Here are some points:
   -5  -44   54   49   -5   57    6  -54  -33   28  -39   37   17  -37   32  -17
    4  -72   59    8   14  -28    2   -5  -19   10  -24   -6   -7  -15    8   26
   -5  -35   49   54  -23   45    9  -61  -58    9  -21   30   27  -21   22   28
  -20  -10   50   39   -6   59   16  -31  -34   -6  -30   15   34  -10    9   -7
    0   11  -10  -11   20  -22  -10   26   15   14   21   -5  -20   39  -24   31
   30  -59   11    0   14  -32  -13    0  -11   24  -16    0  -38    4  -19   38
  -20   67   -7   -9    3   33   32   -4   19  -33   16  -24   30  -20   53  -23
  -33   99  -11   21    1   42   27    1   14  -39   26  -15   28  -24   57  -34
   51   -4  -47  -62  -29  -86  -26   17   22   -5   25   14   -4   70  -68   -8
    34  -127    71    32     2    10   -25   -53   -37    68   -42    51   -19   -18   -31    35
   25   19  -32  -37   18  -37    2   46   32    1   24   -5  -31   33  -10    8
  -36   12   37   56    7   42    6  -37  -40    1  -16  -14   33  -47   41   30
   16  -81   19   13   10    3  -29  -17    2   31  -29   30   -9   20  -30   25
   38   28  -68  -72   47  -83  -20   63   56    3   34  -16  -53   37  -37   10
    39  -110    13    10   -36   -28    -7   -38   -43    43   -18    36     2     6   -45    36
  -30   63   12   53    1   68   11  -13  -15  -28   13  -23   39  -33   59  -46
   46  -87  -11  -22   14  -65    1   26  -18   36    4    9  -46   24  -46   31
   50  -55   -2  -17   13  -15   -9    7  -12   25   -8   16  -35   12  -19   23
  -30  -15   54   47   -7   68  -21  -13    5  -22   -8   19   16  -33   26   11
    35   -14   -78  -100     6  -127    -2    72    26    20    24   -16   -67    81   -72    31
  -36    0   43   72   28   90    8  -51  -30  -10   -7  -11   28  -47   40  -17
  -35  121  -52  -11   -3    4    9   35   44  -55   46  -24   36   -3   40  -57
  -51  -14   58   74    0  124   19  -50  -61  -26  -17   15   73  -73   70  -12
  -27  124  -31  -21   -3   14   14   39   49  -51   52  -51   10    1   27  -52
12 more points follow, each with its number after it:
   50  -43  -35  -46    2  -83   -3   28   11   22   26   17  -26   52  -49   13 0
  -53   50   61   59  -25  122   -5  -58  -19  -17  -27    1   71  -82   77  -23 1
  -42   74   22   40    3   83   17  -24    6  -39   -5    0   41  -70   61  -43 2
  -10    0   45   33   11   52    9  -24  -43   11  -23   -4   13  -52   55  -12 3
   20  -59  -39  -27   12  -48  -11   15  -10   10   -6   -9  -37   28  -27    0 4
   18  -32   -2  -10   -9  -35    0   17   30   17    5   24    4   17  -32   -1 5
    9  -90   35    1  -18   24  -44  -26  -12   36  -24   23   -3    3  -10   47 6
   29   13  -96  -79  -33  -93  -20   66   53  -13   50  -29  -24   68  -65   11 7
   28  -37  -29  -14   12  -41  -14   20   14    2   19    8  -22   25  -48   13 8
  -44   13   52   67   16  122   29  -85  -53  -30  -18   14   73  -71   82  -34 9
  -33   94  -15   41   22   51   10   12   19  -26   19  -25   22  -35   61  -38 10
  -33   58    8   28   -6   50   18  -25   -4  -29   21   -1   55  -26   36  -41 11
Which of these numbered points is nearest to each point below, ignoring the 2 directions in which the first points spread most? Its number follows each.
  -42  127  -43  -21    0  -10   31   37   49  -45   30  -63    5    1   59  -44 > 3
   35   23  -80  -69   -1  -84   32   49   23  -19   52   -7  -32   64  -32  -12 > 0
  -70   80   15   40  -24   71   14  -50   14  -26  -20  -44   65  -47   54  -28 > 1
    8   95  -10  -10  -17    3   12   -5   27  -49   25   -8   34   23  -11  -44 > 11
   30  -80  -44  -45  -28  -80  -31   45   10   33   16   17  -35   43  -79   42 > 7
   20    1  -16  -25   41  -42  -13   16   19   27    5  -10  -36   19  -23   15 > 10
  -11  -61   16   24  -23   11  -19   -4   10   23    1   45    7   -7  -10    0 > 5
   -5  -76   25   18  -22   50  -31  -26  -24   18  -29    1    4  -23   24   25 > 6
    6   42  -56  -56  -25  -59    2   40   33   -3   32   -3  -21   52  -40  -13 > 11
  -10  -18   29   19   -2    5    8    0    5    5    4   21   27  -12    3  -12 > 5
  -23    5   21   39   -4   60  -11  -29  -42    2   -7  -12   12  -36   20  -33 > 4
    35  -127    29   -21   -22   -45   -39    -2    -4    48   -21    46   -30    28   -74    45 > 5
   -7  -88   45   57    4   20   -5  -44  -37   47  -46   28    3  -35   -5   51 > 10
   15   64  -82  -65   11  -78   19   37   51  -16   26  -15  -14   49  -36  -16 > 11
    21  -127    48    29   -16    19   -63   -22   -69    53   -30    31   -40     2   -39    43 > 6
  -36  127  -58   -7   16   18   38   13   22  -68   37  -25   20   -3   55  -44 > 9
   -5   71  -91  -50   -1  -91   16   29   33   10    5  -42    6   64  -50  -14 > 11
    48   -45   -40   -49    13  -101   -13    45    44    28    11     2   -40    85   -66    19 > 5
  -42   25   51   72    4   85   27  -44  -14  -31  -13   -2   56  -26   68  -24 > 0
   13  -53   10  -26  -13    0  -24   12    0   23  -12   14  -19    5  -19   23 > 6
  -28   14   62   33  -38   84    6  -33  -14   -8   -4   13   39  -53   31  -12 > 1
     5  -127    50    54    11    46   -11   -45   -27    25   -24    39     4   -24   -23    16 > 8
  -29   25   83   48    9  108   13  -51  -44   14  -51   17   20  -78   60    4 > 3
   20  -91   34   29   11    8  -21  -12  -33   46  -23   19  -16  -25   -9    4 > 10
  -25   21   30   30   13   52    6  -19  -10  -20  -31    6   18  -48   31  -20 > 2
   25  -21  -50  -18  -21  -58    6   25  -24   12  -18  -12  -17   56  -43   35 > 7
  -58   74    4   51    3   81   37  -35  -17  -51   -7  -35   42  -35   64  -24 > 4
    19    26   -92   -81     4  -123   -12    28    55    15     5   -20   -32    77   -72    10 > 11
  -25  106  -33    6    8   -2   24   12   38  -24   23  -28    9    0   34  -47 > 10
   -4   58   17    8  -10   61   -1  -17   -1  -47    8    7   42   -8   22  -41 > 11
   49   20  -76  -78   20  -97  -25   66   56   15   47    7  -44   63  -70   21 > 8
   17  -55    0  -33    9  -22  -15   -3    2   31   -7   17  -17    0  -20    8 > 2
    43  -127    56     9     5   -17   -30   -21   -17    80   -31    35   -53    -2   -46    52 > 10
    30  -108    25   -17    -8   -21   -52   -15    -7    58   -27    35   -28   -28   -39    45 > 1
    22  -127    31   -12   -32   -46   -37    -6   -28    66   -37    44   -37     7   -49    57 > 1
  -15  -27   49   55   -7   77   -4  -63  -37   -3  -25   24   33  -56   40   -2 > 2
   -1  127  -62  -20  -13  -34   62   48    5  -76   26  -37    2   26   14  -30 > 0
  -31  127  -19  -12   11   30   20    4   14  -45   16  -30   38    2   53  -35 > 9
   -4   55  -49   14  -22  -15   52    6  -25  -59    2  -27   -3  -10    8   -7 > 4
   -9   70  -28   -5   13  -12   21   22   -7   -8   27  -39   -4   13   27  -12 > 3
